Named turns come first, each shown by rows before and after it. Which turns, in which order, take the first row of each pair that follows to the second? Write the first one first, as in the answered first pair.
turn F:
[-0.44 -1.80 -0.93 -0.58  0.32 -1.30 -1.92 -1.53  2.54  3.38  3.77 -0.65]  ->  [-0.67 -0.90 -1.14 -1.76  0.66 -1.76 -2.15 -2.30  2.48  3.85  2.00 -0.60]
[ 1.01 -2.21 -1.17  4.75 -1.75 -0.61  2.76  1.41 -0.64 -1.32  3.58 -0.57]  ->  [ 2.68 -1.54 -0.86 -3.09  2.51 -0.18  4.30 -2.89  0.47 -0.16 -1.64 -1.07]
[ 0.48 -0.74  1.21  0.51  0.13  0.01 -0.81  0.80 -0.43 -0.76  2.84 -0.65]  ->  [ 1.15  0.08  1.28 -2.60  1.32  0.05 -0.67 -1.28  0.03 -0.09 -0.03 -0.49]
turn Y:
[-0.17  2.26 -0.06  2.04 -0.80 -1.37  0.13 -0.07 -0.27 -1.24 -0.84 -0.34]  ->  [ 0.16  2.32 -0.30  1.88 -0.45 -1.72  0.26 -0.57 -0.29 -0.70 -0.86  0.04]
[ 0.19 -4.44  2.03  1.22  1.53  0.06  0.72 -0.18 -0.35 -0.93  2.25 -1.82]  ->  [ 0.42 -3.01  2.65 -0.06  1.62  1.23  1.30 -0.03 -1.08 -2.67 -0.42 -2.25]
[ 0.08 -0.96 -4.42  3.70 -1.47 -1.66  0.99 -2.24  2.60  1.10  0.95  2.04]  ->  [-0.40 -1.71 -2.64  5.18 -2.51  0.21  0.62  0.92  0.83 -1.55  3.30  0.69]
turn B:
[ 0.63 -1.91 -0.41  3.14 -0.64 -0.42  1.76  1.81  0.23 -0.52  4.53  0.41]  ->  [ 1.12 -1.40 -1.53  3.98 -1.05 -1.28  2.64  1.08  1.03 -0.41  3.05  1.26]
[-0.57 -0.98 -1.49 -0.57  1.67 -0.71 -2.00 -3.53  0.21  1.32  3.26 -0.42]  ->  [ 0.21 -0.36 -2.98 -0.39  1.33 -1.34 -0.19 -4.53  1.18  1.41  0.67  0.73]
[-0.34 -0.72  1.07 -2.82  1.10  0.55 -1.34  0.25 -0.45  0.21  1.17 -1.42]  ->  [-0.15 -1.05  0.13 -2.43  0.97 -0.55 -1.67 -0.52  0.52  1.79  2.16 -0.59]
[-1.35  0.36 -3.43  5.69 -2.20 -2.15 -0.89  0.86  0.60 -1.44  0.26  0.96]  ->  [-0.61  0.61 -3.07  5.10 -2.38 -1.37  0.07  0.99  0.33 -2.78 -1.73  1.06]
turn Q:
[-0.01  0.73 -0.21 -0.24 -0.10 -0.30 -0.32 -0.83 -0.28 -0.78 -0.92  0.75]  ->  [-0.27 -0.06  0.16 -0.22 -0.26 -0.94 -0.97 -0.89  0.15  0.00  0.20  0.55]
[-0.58  0.54 -2.37  0.00 -1.22 -2.81 -0.68 -2.93 -0.31  3.87  1.82  0.96]  ->  [ 0.58 -1.23 -1.17  2.32 -1.84 -1.51  2.36 -1.01 -1.69  1.05  4.11 -0.31]
[-2.50  0.88  0.78  2.33 -2.96  1.13 -2.73  3.24 -1.92 -1.10  0.29 -0.25]  ->  [-2.51  1.43  0.61  1.76 -2.90  1.00 -2.63  3.00 -1.76 -1.96 -1.24  0.20]
turn T:
[ 1.48 -1.16  0.73 -2.58  1.96  2.15  2.91  0.23 -1.69 -3.55  1.73 -1.27]  ->  [-2.43  3.08 -1.56  1.62 -2.05 -0.38 -3.63  2.15 -0.97 -0.79  0.27  1.75]
[ 1.84  0.06 -2.34  1.62 -1.48 -3.30  3.03 -1.80  2.63 -0.35 -2.50  2.67]  ->  [ 2.69 -0.45 -1.47  0.82 -0.72 -2.32  4.43 -1.82  2.42 -1.21 -2.08  2.47]
[ 0.75  0.46 -0.51 -1.44  1.71  1.63  1.09 -0.84  0.93 -0.04  0.08  2.76]  ->  [-0.25  1.77 -0.59 -0.15  0.53  1.80  0.64  0.12  0.53 -1.40 -1.50  3.26]
[-0.20 -1.08  1.88 -1.21  0.40  0.25  0.80  0.39  0.11 -1.81  2.46 -0.60]  ->  [-1.98  0.74  0.41  0.66 -1.73 -0.33 -1.74  1.59  0.35 -1.16  1.46  0.61]
Pairs:
(2 to 3 turns a pair)
[-0.02 -1.39 -0.02  1.73  1.93 -1.63 -0.71  1.65 -0.18  0.56  5.34 -1.33]  ->  [ 0.93  0.71  2.49 -3.04  3.29  0.90 -0.18  0.86 -1.03 -2.45 -1.23 -2.01] => Y, F
[-2.28 -1.08  1.14 -0.45 -0.51  0.78 -2.86 -0.50 -0.84  2.76  4.29 -0.93]  ->  [-2.20 -1.01  0.67  2.28 -2.25  1.05 -1.61  0.65 -1.35  0.94  4.30 -0.82] => B, Y
[ 0.84 -1.35  0.20 -4.72  1.19 -0.25 -0.05 -3.58  1.41 -0.27 -4.00 -1.26]  ->  [ 1.10 -2.49 -2.10 -2.77  0.75 -1.87  0.99 -4.36  2.49  1.52 -2.96 -0.15] => Y, B
[-1.10 -4.53 -0.71  0.04  2.15 -0.46 -1.23  0.11  0.73  2.46  3.71 -1.61]  ->  [-0.68 -1.29 -4.26  2.78 -0.39 -2.09  0.29 -0.67  1.87  1.21 -3.33  2.37] => B, B, F
[-2.47 -0.81 -1.72  6.73 -3.31 -1.31 -2.43  2.16  0.43  1.02  5.15  0.00]  ->  [-3.07 -0.15  0.68  5.64 -3.63  0.76 -3.37  4.04 -1.31 -2.24  4.38 -1.14] => Y, B
[ 0.45  1.62 -2.77 -1.48  0.58  0.86  0.16 -1.60  0.16 -0.69 -4.20  0.88]  ->  [-0.60  0.72  0.81 -2.76  1.36  2.83 -2.73  1.27 -1.76 -1.64 -0.14 -1.59] => B, B
[ 1.68  0.92 -1.58 -0.20 -1.89 -0.27  2.73 -0.80 -0.43 -0.25 -2.63  2.15]  ->  [-0.65  2.06  0.24 -3.19 -0.46  0.35 -2.02 -0.46 -1.02  0.59 -2.80  0.93] => B, Q, B
[ 0.97 -0.65  3.30 -0.88  0.89  2.10  0.57  1.46  0.32 -2.50  3.58 -2.10]  ->  [ 1.08 -1.27 -0.63  1.53  0.86 -1.84  0.93 -0.87  2.90  1.72  4.48  0.24] => B, B
